Here is a table of points, one per row:
tensor([ 13., -15., -33., -15.,  -3., -12.,  26.,  23.,  22.,   5.,  -2.,  25., -50., -19., -16.,  -8.,   7., -53.,  11.,   6.,  -8.,  -5., -17.,   8.,   2.,  -7.,  21., -10.,  41., -15.,  -8.,  23.])
tensor([104.,  -8.,  -4.,  59.,  -3., -17., -10.,  -7., -22.,  25.,  -6., -22.,  -5., -26.,   0.,  36.,  10.,  27.,  11.,   4.,  -6.,  -5., -42.,   9., -19.,  -4.,  13.,  17.,  -3.,  -8.,  -8.,  -6.])
tensor([  2.,  28., -11., -15., -27.,  36., -35.,  10., -51., -26.,  23., -18., -31.,  -3.,  12.,  19., -33.,  -4.,  14., -23.,  11., -17.,  23.,  20., -32.,  14.,  -2.,  20.,  26., -34.,   3., -32.])
tensor([-10.,  29.,  -9.,  12.,  -8.,   6.,  34., -36.,   2.,  59.,  13., -11., -30.,  -8., -30., -18., -51.,  31.,   1.,   1.,   9.,  -3.,  24.,  26.,  21., -39.,  20.,   2., -27., -38., -28.,  29.])
tensor([  5.,  16., -21.,   4.,   6.,  -4.,  45.,  24.,   4., -15.,  45.,   6.,   3.,  30.,  10., -46.,  16.,  -6.,  68.,   3., -39.,  12., -18.,  -2., -23.,  15.,  -9.,  -7., -67.,   5., -14.,   4.])
tensor([ 11., -14.,  59.,   7.,   8.,  -4., -29.,  26.,  17., -20.,  27.,  41., -27.,   4.,  -9.,   0.,  43.,  35.,   9., -11.,  21., -28.,  43.,  36., -29.,  15.,  22., -22.,  -7.,  -8., -25., -16.])
tensor([-16.,  51.,  -3.,  33.,  30.,  -8.,  -1.,  11.,  39., -10.,  -8.,  -6.,   5., -47.,  -3.,  -9.,  13., -23.,  15., -77.,   5., -21., -16.,  19.,  15., -14.,   7.,  19.,   3.,  -8.,  36., -15.])
tensor([ 19., -15., -27., -12.,  -2.,  -3., -36., -63., -19.,  16., -37.,  42.,   9.,   4.,  17.,   1.,  17.,  -8.,   1., -14.,  19.,  19., -14.,  12.,  -4.,   1.,  23., -45., -39., -64.,  22., -25.])
tensor([ 60., -10.,   2., -33.,   3.,  -2.,  22.,  13.,  10., -30., -34.,  -5.,  -7.,  30.,  -3., -24., -27.,  -1.,  -4., -48.,  18.,  -3.,  32., -37.,  -5.,  21.,  16.,  26.,  -9.,  26.,   2.,  29.])
tensor([-33.,   8.,  16.,   5., -43., -51.,  18.,   7.,  27.,   1., -15.,  -9.,   2.,   8.,   1., -29., -48.,  21., -26., -30.,  -3.,  19., -37.,  27., -21., -19.,  -3.,  -6.,  19.,  -9., -38.,  -3.])
tensor([ -4.,  25.,  25.,   2.,   8.,  17.,  14.,  26.,  -6., -15., -60.,  12.,  -9.,  -7., -22.,   4., -34.,   0.,   9.,  21.,  11.,  -3., -56.,  -3.,  29.,   9., -15.,   7., -26., -36., -15., -36.])
tensor([ 21., -29., -20.,   9.,  -7.,  29., -13., -16.,   6., -32.,   5., -46.,  20., -16.,   0., -55.,  29.,  22., -26.,  22.,   0., -35.,   8.,   5.,  24.,  10., -26.,  11.,  -9., -25.,   4., -13.])
tensor([  1.,  18., -13., -35.,  -2., -15.,   8.,  16., -50.,  31.,  18.,   8.,  12., -28., -18.,   8.,  29.,  -4., -11., -46.,  14.,  -9., -26.,  -3., -16.,  -3., -65.,  -9., -12., -14.,   3.,  12.])
tensor([-10.,  22.,  21., -27.,  -5.,   3., -17., -74.,  10., -13., -23.,  -1., -25.,  19.,  19.,  30.,  38.,  -1.,   2.,   9., -31., -16., -21.,   6.,   8., -28.,   2.,  27.,  10.,  30.,   1.,   0.])
tensor([  5.,  13.,  -5., -20., -29.,  33., -26.,  19.,   4.,  -9., -15.,   0.,  42., -42.,  25., -11., -20.,   4.,  48.,  16.,   2.,  33.,  20.,  54.,  16.,   3., -14.,  -4.,  17.,  27., -26.,  11.])
tensor([ -6.,  15.,  -4.,   6.,  -9.,  14.,  42.,  -9., -13., -57.,  -8.,   6.,   7., -39.,  -7.,  30.,  31.,  -7., -19., -11.,  -2.,  10.,   7., -48., -21., -36.,  11., -18.,   1., -27., -62.,  18.])
tensor([ 15.,  14.,  42.,  19.,   2.,   4.,  -6., -52.,  -3.,  -6.,  23., -16.,  17.,  15., -87.,  23.,   5., -70.,   3.,   0.,  -6.,  15.,  15.,  25.,  23.,  36., -17.,  -7.,  13., -10., -20.,   9.])
tensor([  9., -35.,  48.,  -8.,  -9.,  13.,  55.,   0.,   5.,  -1.,  -7., -22.,  -1.,  -5.,  -6., -27., -10.,  -1.,  50., -11.,  55.,  38., -18., -34., -30., -41., -10.,   4.,   6.,  -3.,  38., -19.])
tensor([-22.,  18., -10.,  10.,  27., -21.,  21., -35.,  18.,   8.,  -8.,   1.,   1., -42.,   1.,  15., -38.,   0.,  20.,  28.,   8., -38.,   1., -26., -53.,  29., -21., -19.,   3.,   1.,  -2.,   2.])
tensor([-17., -33.,  -5.,  38.,  -3., -13., -25.,  -2., -31.,  -5.,  -8.,  13.,  54.,  21., -10.,  16., -35.,  13.,  12., -31., -38., -25.,  -1., -16.,  -1., -13., -21.,  35.,   3., -21.,  18.,  40.])
tensor([-17., -48., -22.,  26.,  19.,  12.,  -9.,  17.,  -7.,   2., -11.,   2., -16.,  12.,  18.,  31.,  -9., -43., -37.,   4.,   9.,  19.,  46.,  41., -21., -23., -24.,  -6., -31.,  56.,  -9.,   7.])
tensor([ -8.,  29.,  16.,  21.,  40.,  -1.,  38.,   3., -16.,  -3.,  14.,  66.,  29., -16.,   6., -12.,   0.,  46., -62.,  11., -10.,  34., -24., -10.,  -1.,  26.,  40.,  10.,  18.,  36.,  55.,  37.])
tensor([ 23.,  17.,  23.,  46., -39.,  23., -43.,   5.,  -8.,  15.,   2.,  -8.,  10.,  11.,  31., -29., -11., -50., -24.,  13., -24.,   3.,  -7., -40.,  -7., -10.,  -2., -41.,   0.,   9.,  12., -22.])
tensor([ 13.,  32., -25., -13.,   5., -28.,  -9.,  26.,  18.,   8.,   4., -11.,  24.,  47.,  16.,  20.,  30., -10.,   3.,  31.,  50., -20.,  23.,   9.,  34.,   2.,   4.,  16.,  28., -35., -10.,   6.])
tensor([  6.,   6.,  -9.,  -2.,  -8., -54.,  -9.,  23., -33., -61.,   4., -16.,   5., -12., -17.,  23.,  -7.,  -1.,  18.,  17.,  -1., -36.,   9.,  33.,  34., -27.,   9., -55., -29.,  31.,  43.,  11.])
tensor([-19., -24.,  22.,   1.,  50.,  -9., -44., -21., -32.,  -8.,  28., -36.,  -9.,  -4.,  37.,  -2., -18., -10.,  14.,   0.,   1.,  36., -17., -27.,  27.,  -4.,   5.,  21.,  -2.,   7., -33.,  10.])
tensor([-18.,  10., -33., -22.,   4., -37., -34.,   6.,  11.,   6.,   1.,  11.,  11., -23., -80., -27.,  -5.,  11.,  -4.,  21.,  -8.,  10.,  17., -44., -32., -10.,  25.,  28.,   3.,  49.,  -9., -34.])
tensor([ 15.,  -1.,  10., -55.,  -3.,  -4.,  31.,  32.,  42.,   8.,  10., -26.,   4., -15.,  -8.,  28.,  -3.,  19., -19.,  -9., -53.,   7.,  32.,   6.,  -9., -11.,  18.,   9., -10., -34.,   6., -29.])
tensor([  1.,   2., -22.,  23., -40., -13.,   2., -27.,  13., -10.,  36.,  51., -20.,   5.,  17.,  24., -11.,  18.,  16.,   0.,  27.,  15.,   6., -20.,  58.,   5., -48.,  -7.,  12.,  29.,  -6., -31.])
tensor([-17., -13.,  10.,  11.,   8.,  34.,  13.,  -5., -12.,  44.,  -8., -17., -21.,  35.,  -7.,   0.,  34.,  38., -16., -12.,  -6., -25.,  -7., -18.,  11.,  44.,   2., -61.,  29.,  24., -21.,  -3.])
tensor([-59., -10.,  12.,  19., -60.,  -3., -17.,  -7.,  12.,  13.,   3., -22.,   3.,  -9.,  10.,  15.,  21., -14.,   8.,   2.,  13.,  11.,  -5., -17.,  15.,  41.,  40.,  20., -39.,   7.,   1.,   3.])
Along one direction, these points spread out more than along any other. Take the direction at right angles to it along which they spread out most. Then take the direction at right angles to both along which they spread out most. Go by this last direction. How many in every 100 of the points above lie lower along it than each point below? Round to a whole number. More than half of the points above lie lower than the first one.
tensor([  5.,  13.,  -5., -20., -29.,  33., -26.,  19.,   4.,  -9., -15.,   0.,  42., -42.,  25., -11., -20.,   4.,  48.,  16.,   2.,  33.,  20.,  54.,  16.,   3., -14.,  -4.,  17.,  27., -26.,  11.]) 84
tensor([ 19., -15., -27., -12.,  -2.,  -3., -36., -63., -19.,  16., -37.,  42.,   9.,   4.,  17.,   1.,  17.,  -8.,   1., -14.,  19.,  19., -14.,  12.,  -4.,   1.,  23., -45., -39., -64.,  22., -25.]) 0
tensor([ 11., -14.,  59.,   7.,   8.,  -4., -29.,  26.,  17., -20.,  27.,  41., -27.,   4.,  -9.,   0.,  43.,  35.,   9., -11.,  21., -28.,  43.,  36., -29.,  15.,  22., -22.,  -7.,  -8., -25., -16.]) 90
tensor([  2.,  28., -11., -15., -27.,  36., -35.,  10., -51., -26.,  23., -18., -31.,  -3.,  12.,  19., -33.,  -4.,  14., -23.,  11., -17.,  23.,  20., -32.,  14.,  -2.,  20.,  26., -34.,   3., -32.]) 65
tensor([104.,  -8.,  -4.,  59.,  -3., -17., -10.,  -7., -22.,  25.,  -6., -22.,  -5., -26.,   0.,  36.,  10.,  27.,  11.,   4.,  -6.,  -5., -42.,   9., -19.,  -4.,  13.,  17.,  -3.,  -8.,  -8.,  -6.]) 3
tensor([  1.,   2., -22.,  23., -40., -13.,   2., -27.,  13., -10.,  36.,  51., -20.,   5.,  17.,  24., -11.,  18.,  16.,   0.,  27.,  15.,   6., -20.,  58.,   5., -48.,  -7.,  12.,  29.,  -6., -31.]) 61
tensor([-59., -10.,  12.,  19., -60.,  -3., -17.,  -7.,  12.,  13.,   3., -22.,   3.,  -9.,  10.,  15.,  21., -14.,   8.,   2.,  13.,  11.,  -5., -17.,  15.,  41.,  40.,  20., -39.,   7.,   1.,   3.]) 55
tensor([  6.,   6.,  -9.,  -2.,  -8., -54.,  -9.,  23., -33., -61.,   4., -16.,   5., -12., -17.,  23.,  -7.,  -1.,  18.,  17.,  -1., -36.,   9.,  33.,  34., -27.,   9., -55., -29.,  31.,  43.,  11.]) 97
tensor([ -6.,  15.,  -4.,   6.,  -9.,  14.,  42.,  -9., -13., -57.,  -8.,   6.,   7., -39.,  -7.,  30.,  31.,  -7., -19., -11.,  -2.,  10.,   7., -48., -21., -36.,  11., -18.,   1., -27., -62.,  18.]) 42
tensor([-10.,  29.,  -9.,  12.,  -8.,   6.,  34., -36.,   2.,  59.,  13., -11., -30.,  -8., -30., -18., -51.,  31.,   1.,   1.,   9.,  -3.,  24.,  26.,  21., -39.,  20.,   2., -27., -38., -28.,  29.]) 13
tensor([-17., -48., -22.,  26.,  19.,  12.,  -9.,  17.,  -7.,   2., -11.,   2., -16.,  12.,  18.,  31.,  -9., -43., -37.,   4.,   9.,  19.,  46.,  41., -21., -23., -24.,  -6., -31.,  56.,  -9.,   7.]) 94
